In the rows, 128 means zero.
Where one turn sends some rows of the set: a few examples, then the rows asked:
Q381: [112 126 113 111 107  82  97 117 132  94 162  95  85 130 149 156 154 112
 130 113 142  97 134 120 171 130 127 135 145 131 126 149 124 127 122 117
  84 146 119 121 123  89 137  89 148 158 138 140]
Q321: [ 89 106 129 133 104 146 127 121 138  99 163 110 126 160 135 139 139 115
 112 142 138  98 130 148 120 130 101 117 156  89 122 142 156 144 135 136
  93 121 166 135 140 119 122 128 152 119 137 128]
Q778: [117 100 109 140 114 119 103 106 140 129 141 114 112 124 164 154 101 122
  94 127 123 118 127 126 181 137 122 111 117 134 129 159 146 141 138 161
 134 142 141 113 123  70  93 115 139 125 139 126]
Q425: [149 115 122 146 120 116 111 122 151 104 185 109 115  97 196 141 122 106
 134 124 114 131 124 143 190 126 138 147  95 127 116 127 148 108 110 137
 113 155 144 118 146 111 109  84 153 134 132 106]
Q357: [118 117 112 109 103  86 108 121 139 106 158  96  73 132 150 150 157 126
 127 118 140 103 143 119 170 127 133 141 129 127 133 136 124 126 123 107
  83 135 129 106 119 102 146  83 149 163 137 131]
Q56: [ 94 118  89 122 106 117 128 115 133 135 141 109  98 132 159 163 108 147
 113 132 124 105 136 135 174 117 109 135 115 127 138 136 156 140 127 143
 137 128 151 127 108  73  99 130 132 116 138 119]
Q851: [137  94 114 140  99 119 114  99 141 127 154 108 109 119 162 162 113 134
 102 124 119 135 118 134 173 144 138 133 104 131 149 133 147 136 134 158
 131 144 138 103 120  76  99 103 133 132 130 104]
Q801: [ 83 128 119 172 126 135  87 129 125 101 144 113 102 141 160 160 111 135
 130 120 113  90 145 151 138 115 111 123 177  97  84 138 148 138 137 132
 121 135 150 107 133 129 130 129 153 134 143 125]
Q930: [105 143  85 157 130 106  96 124 133 127 141 125  76 120 164 171 123 134
 152 130 123 109 134 148 168 110 112 134 126 107  98 133 166 104 121 128
 133 140 143 119 141 131 119 134 149 151 123 113]
Q223: [135 111 106 148 122 132 109 116 148 127 165  95 100 113 161 144 141 103
 156 155 113 127 148 121 159 116 135 149  85 113  94 116 170  88 116 138
 110 143 126 113 132 110 110  98 153 135 127  97]
Q651: [104  96 109 142 103 127 123 119 134 137 140 108 103 140 163 147 102 145
  91 142 114 112 145 131 167 123 127 118 115 125 136 141 146 144 139 146
 134 125 154  97 109  79 103 111 140 118 142 122]
Q294: [114 114 143 187 117 146  88 120 138  88 165  88 110 119 166 153 120 131
 131 118 113 115 126 144 136 132 149 146 167 103  97 121 140 138 137 144
 117 147 138  85 136 113 143  91 153 137 140 102]
Q708: [114 132 128 139 118 133 103 114 131  69 194  91 145 111 178 161 118 106
 141 113 116 108 115 162 159 131 122 142 152 122 106 121 145 124 111 138
 100 167 143 144 138 103 103 104 144 119 147 118]
Q687: [123  90 148 150 105 150 132 118 159  98 181  94 123 134 154 119 145 109
 116 140 140 126 117 129 132 141 136 141 135  97 128 131 150 148 130 149
  97 126 158 113 145  97 142  84 158 121 134 106]
Q714: [110 103 137 143 124 158  93 112 133  87 152 108 131 138 151 155 121 108
 139 125 105 101 164 128 124 127  99 133 161  98  76 122 150 120 132 146
  92 137 139 119 119 130 121 133 146 120 139 115]
Q316: [112 111 121 114  99  99 106 122 132 101 155  98  82 147 146 149 152 131
 115 117 132  97 154 122 160 128 130 134 147 122 132 138 122 137 129 109
  79 132 136  98 111 108 148  86 149 159 138 137]
Q601: [100 134 104 164 102 135 114 123 126 111 161  93  88 136 152 177 132 157
 152 132 113 113 136 166 132 116 135 161 144  99 112  95 160 118 126 120
 116 135 143 102 127 133 135 111 143 143 130  95]
Q792: [117 114 119 125 101 126 115  96 135 101 159  99 122 113 160 174 110 138
 121 105 129 121 109 133 163 144 114 150 139 129 139 123 144 147 124 163
 125 150 134 133 117  68 106 125 124 116 134 106]
Q997: [111 132 112 131  98 135 133 124 123  90 187  89 124 132 169 173 129 135
 142 126 104 110 135 179 149 114 124 155 131 115 128  94 155 116 108 118
  98 147 154 135 122 126 106 109 139 124 141 108]
Q52: [137 105 131 153 135 124  96 133 150 104 162 127 117 114 201 125 102 100
 108 122 112 110 146 129 187 120 118 119 117 123  98 154 135 128 123 141
 112 145 163 107 142 124 112 100 164 130 142 130]
Q271: [127  91 133 143  99 134 110  96 138 105 156  98 124 123 162 160 105 134
  97 111 120 128 117 134 160 152 131 136 140 125 140 130 136 154 138 162
 123 147 138 104 118  75 110 109 130 120 138 106]
Q377: [120  96 124 147 116 154 118 125 143 121 145 106 102 138 162 138 128 127
 136 145 103 114 182 117 140 109 116 148 112  98  88 108 153 113 129 133
 102 115 152  93 114 136 135 114 153 123 133 101]
Q793: [129 106 114 142 117 127 127 137 142 122 158 129  99 136 192 138 115 130
 109 134 101 111 164 147 176 106 117 129  97 117 117 125 146 117 121 116
 111 126 177  97 129 147 116 106 157 134 134 118]
Q587: [113 110 121 151 140 137  86 122 148 106 150 113 114 116 169 128 118  87
 143 138 116 101 157 100 157 117 104 125 129 108  64 145 154 110 125 151
 110 137 136 121 137 109 116 122 160 121 139 124]
Q174: [ 96 123 124 136 111 144 118 131 123  87 164 111 131 150 173 159 110 131
 116 123 102  88 159 166 147 108 103 128 156 109 107 121 142 133 121 119
  98 138 172 126 119 137 110 127 149 116 152 129]
Q729: [106 119 103 119 115 114 128 116 147 120 155 131 105 143 141 148 145 107
 131 142 146 112 120 139 149 126  88 118 118 100 127 148 171 120 119 133
 105 129 158 152 150 121 114 144 149 134 123 126]
Q577: [135 125 109 172 117 114  98 116 146 117 167 103  83 102 168 162 133 131
 154 128 122 134 117 144 165 126 151 158 114 111 113 117 159 106 123 137
 127 150 129  98 147 115 129  90 150 155 121  92]
Q99: [122  89 122 135 104 132 140 125 156 131 153 125  99 152 150 127 143 124
 108 149 138 122 141 133 145 125 114 126 104  94 137 136 160 131 133 132
 100 109 173 109 143 133 134 116 156 133 122 113]
Q38: [113 114 117 111  96  96 110 120 133 101 167  88  82 139 142 155 159 128
 122 122 133 101 142 128 160 130 138 142 140 124 137 132 123 131 128 107
  77 137 128 103 115 100 146  77 149 157 140 132]
Q571: [118 120 120 179 144 116  71 124 145 107 149 120  96 108 179 144 112 107
 133 116 124 109 123 127 170 129 122 123 148 111  82 157 147 124 136 152
 129 152 136 107 154 114 125 111 158 145 132 122]
Q581: [113 125 107 103 102  84 103 120 130 103 158  99  79 135 140 161 157 121
 128 114 140  97 137 127 167 129 121 137 138 128 134 140 129 125 120 109
  82 141 127 119 117 104 140  95 146 162 134 135]
Q619: [105 119 125 131 114 130 118 111 150  88 184  94 130 125 143 140 148  91
 140 136 152 112  97 138 137 142 112 135 148 102 121 143 161 133 117 151
 101 144 143 157 153  86 117 112 148 117 135 120]
Q427: [125  93 135 139 129 127 110 118 164 108 153 129 113 129 159 116 133  92
 112 132 149 116 121 110 157 135 102 114 128  99 114 165 152 140 132 154
 105 124 162 126 158 109 133 116 162 128 129 128]
Q659: [118 125 103 124 125 130 108 111 137 112 150 116 102 119 155 162 133 109
 165 132 116 113 155 121 152 114  90 147 113 109  85 116 170  94 114 136
 106 137 133 141 127 132 113 142 143 131 123 104]
Q496: [136 105 119 133 111 118 133 111 166 121 174 114 103 114 158 128 150 101
 134 143 155 137 105 120 161 136 125 145  95 102 135 137 162 121 118 146
 109 132 152 130 157 100 128  98 153 131 119 106]
Q585: [136 104 147 158 109 146 114 121 142  82 192  86 136 115 189 141 117 114
 122 121 105 124 131 151 157 129 149 152 131 118 116 113 133 131 119 139
 100 151 153 101 133 110 121  70 153 122 146 107]
Q40: [107 115 125 113 103  95  94 120 130  89 160  95  91 140 145 154 149 116
 115 111 134  88 143 125 158 132 123 127 161 125 125 150 120 137 128 116
  78 140 129 113 118  97 140  90 149 154 145 143]
Q501: [107 117 114 127  93 134 148 114 142 107 182  93 115 146 133 149 159 121
 136 152 141 121 115 157 127 132 122 146 125  97 145 112 168 126 119 128
  96 128 155 138 138 109 123 110 145 126 126 103]
Q666: [107 134  96 125 123 115 116 130 129 110 156 132 108 133 178 160 115 119
 128 123 113  96 152 158 179 104  90 124 117 117 110 134 155 110 110 119
 111 140 165 140 131 139  97 139 147 127 138 131]
Q458: [118 108 118 179 118 130 101 133 139 128 145 116  80 132 172 148 119 144
 120 134 109 117 153 141 153 115 139 134 127  99 101 128 149 125 139 126
 123 124 156  71 134 139 143  99 160 149 130 106]
Q537: [112 110 126 121 103  98  99 123 136  95 162  92  86 137 151 141 150 119
 115 116 136  95 146 117 161 133 131 133 153 125 126 147 117 142 131 115
  82 134 129 100 117  95 151  76 153 155 143 143]
Q628: [110 119 118 107 108  88  92 121 138  96 153 105  86 133 150 149 149 114
 120 107 140  91 141 116 169 131 117 130 150 127 122 152 121 132 125 115
  85 140 128 117 121  99 142  96 150 154 140 145]
Q508: [123 119 116 145 129 134  84 104 136  92 170  97 128 111 149 161 132  84
 161 135 116 118 129 132 146 133 116 133 134 113  83 130 165  94 124 154
  99 162 111 140 137 106  97 121 146 129 136 113]
Q69: [131 106 121 143 106 150 117 108 132 105 167  94 116 132 141 170 142 123
 153 143 100 127 152 146 126 130 129 154 119 105 105  89 165  97 127 131
  90 139 128 111 119 135 116 111 140 132 128  89]
Q152: [124  92 143 166 121 160  95 118 142 103 165  87 127 128 160 135 127 101
 132 151 101 115 156 124 132 129 140 132 133 104  84 123 149 117 137 147
  95 138 133  93 125 112 117  89 159 124 142 107]
Q887: [105 114 115 125  92 134 134 106 130 111 152  91 114 130 157 171 110 159
 116 117 121 117 129 141 153 132 120 158 137 120 143 108 145 152 123 150
 123 132 149 120 103  74 116 122 124 111 138 103]
Q76: [101 147 105 165 126 118  85 113 131  88 170 100 104 107 159 176 126 119
 161 113 127 108 106 152 150 129 125 149 164 108  94 128 155 117 123 144
 124 162 124 135 146 104 119 121 145 140 130 109]
Q727: [ 86 117 111 127 105 133 122 115 130 112 142  99 115 135 161 160 101 147
 109 119 125  98 137 133 158 125 104 135 149 119 125 131 144 160 127 153
 130 132 153 125 106  71 109 132 133 105 146 123]

Q628 -> Q40
Q687 -> Q99
And these:
Q778 -> Q727
Q508 -> Q587
Q174 -> Q585
Q601 -> Q577

Where one turn sends some rows of the set: a few examples, then the rows asked:
Q396: [129 124 118 156 146 131 120 111 121 148 181 131 130 144  91 125 126 138
 118 128 131 127 119 137]
Q706: [106 121 131 126 168 145 146 104 124 130 125 114 137 121 130 165 119 112
 157 109 153 128 125 126]
Q453: [118 111 151 147 137 163 138 114 109 119 104 129 157 122 102 149 127 117
 130 152 121 107 122 106]
Q530: [117 135 131 127 142  94 133 102 117 120 173 143 126 116 114 111 125  99
 128 131 124 139 131 112]
Q103: [123 140 108 150 117 135 126 158 120 135 127 119 148  97 112 135 140 124
 117 142 118 141 102 127]
Q196: [125 126 132 142 142 135 116  99 146 136 111 133 132 112  93 125 143 113
 158 131 135 140  95  97]
Q303: [129 145 158 126 148 148 144 137 124 147 132 121 150  91 136 142 150 109
 111 136 139 127 140  90]
Q543: [117 128 129 114 160 118 148 110 130 132 120 159 129 150 120 129 129 113
 142 151 151 131  99 104]
Q630: [125 122 139 119 135 117 141 121 127 117 148 132 168 124 123 128 135 134
  86 124 136  97 117 131]
Q257: [130 129 141 146 152 139 126 112 108 151 124 145 101 129 127 137 130 110
 112 153 135 152  94 115]
Q235: [141 119 128 124 146 125 118 135 133 155 149 126 170  97 128 143 107 111
 135 146 116 104 111 111]
Q82: [118 126 113 145 122 160 142 108 116 116 144 104 146 135 133 149 111 104
 113 129 138 102 124 131]
Q561: [140 135 132 150 134 130 110 118 113 115 177 145 150 121 117 129 129 121
 152 138 147 103 145 109]
Q32: [144 126 159 137 155 146 152 114 134 143 155 139 129 128 142 117 142 137
 155 113 144  97 125 113]
Q261: [131 121 122 143 136 139 121 130 127 137 142 111 150 152 124 121 121 124
 129 145 176 120 161 117]
Q617: [136 113 139 164 146 118 135 122 128 112 134 147 120 135 141 129 147 110
 107 112 154 113 116 140]
Q382: [ 89 152 130 131 140 156 119 131 112 124 143 115 129 130 147 136 124 124
 113 131 119 148 128  96]
Q282: [135 112 137 102 163 145 124 108 112 140 129 105 132 149 103 113 134 138
 130 142 145 134 114  92]
Q915: [123 126 127 153 144 116 119 111 128 113 152 132 132 119 106 126 153 147
 131 123 145 127 158 153]
Q338: [137 123 128 138 149 114 161  98 142 145 138 112 131 112 143 123 120 119
 115 169 120 127 115 106]
Q279: [103 122 106 118 147 150 134 131 124 149 123 135 115  89 132 128 141 104
 117 156 127 107 111 124]
Q538: [121 127 132 144 136 134 143 132 116 138 116  96 151  97 154 131 130 104
 104 132 118 128 146 119]
Q454: [107 118 133 127 183 148 123 107 121 147 115 107 116 148 124 136 127 136
 140 141 135 123 105 124]
Q515: [133 132 169 153 159 138 128 131 140 140 133 121 127 109 107 131 121 128
 157 120 147 123 131  84]
Q368: [132 131 112 111 119 121 150 120 134 119 124 114 153 138 117 127 159 117
 134 124 147  96 136 106]
Q650: [139 112 129 159 154 143 139  98 130 152 146 129 107 118 110 100 129 131
 137 159 153 113 114 126]
Q977: [108 121 150 125 132 127 121 142 125 125 155 152 153 131 103 114 150 139
 141 133 131 137 153 134]
Q975: [103 114 135 116 140 148 138 130 104 102 123 144 130 116 146 116 129 119
 151 158 132 110 131 101]
Q695: [123 132 115 148 112 122 129 128 129 149 151 113 128 129 109 104 156 102
 129 133 115 103 137 138]
Q967: [132 130 134 144 159 102 131 119 123  89 141  97 140 119 125 125 131 140
 148 127 153 128 122 130]
Q989: [128 137 138  99 129 107 117 119 140 119 141 109 126 135 110 114 133 121
 116 103 130 130 131  98]
Q570: [120 118 132 151 161 149 127 112 111 149 121 136 107 121 123 131 125 108
 103 151 129 144  95 101]
Q286: [153 124 132 122 172 140 141 126 126 141 143 135 121 128 119 154 126 168
 124 137 123 135 125 125]
Q912: [122 100 115 149 149 122 102 114 130 152 140 123 129 148 109 134 141 114
 158 146 115 102 129 113]
Q665: [145 133 125 120 120 146 144 133 127 133 122 119 153  98 135 119 139 113
 140 108 105 125 106  99]
Q952: [124 115 122 150 160 148 151 139 112 103 122 118 116 123 113 140 134 134
 150 132 112 115  97 137]
Q258: [146 123 137 110 173 131 153 132 134 142 122 139 103 125 141 129 145 132
 119 130 150 140 134 124]
Q305: [112 149 132 126 134 167 123 151 124 120 132 104 124 118 132 123 144 131
 149 132 111 135 142 120]
Q741: [111 118 154 147 169 136 143 114 102 117 148 133 121 128 103 116 151 125
 131  95 127 117 112 106]
Q64: [137 127 110 151 135 130 121 118 107 156 179 128 132 138  97 137 122 126
 124 123 143 130 125 136]
Q653: [134 114 122 167 128 119 121 139 127 136 117 129 151 142 111 132 144 128
 119 120 152 143 153 106]
Q411: [109 112 143 100 138 131 129 138 133 127 128 146 147 110 118 144  95 126
 133 152 131 127 145 114]
Q890: [132 116 155 129 130 121 115 119 123 114 116 118 148 127 159 142 127 104
 135 122 119 126 135 142]
Q450: [ 98 125 107 143 135 135 123 114 146 127 151 138 127  79 131 121 156 123
 133 116 126 130 126 117]
Q131: [124 135 111 154 120 130 129 151 127 135 130 125 151  96 108 142 147 116
 102 140 108 131 121 127]

Q196 -> Q235
Q261 -> Q258
And these:
Q454 -> Q538
Q396 -> Q570
Q515 -> Q411
Q650 -> Q279
Q543 -> Q665
Q64 -> Q257
Q967 -> Q706
Q453 -> Q630
Q282 -> Q303
Q382 -> Q653
Q912 -> Q338
Q82 -> Q617
Q32 -> Q975

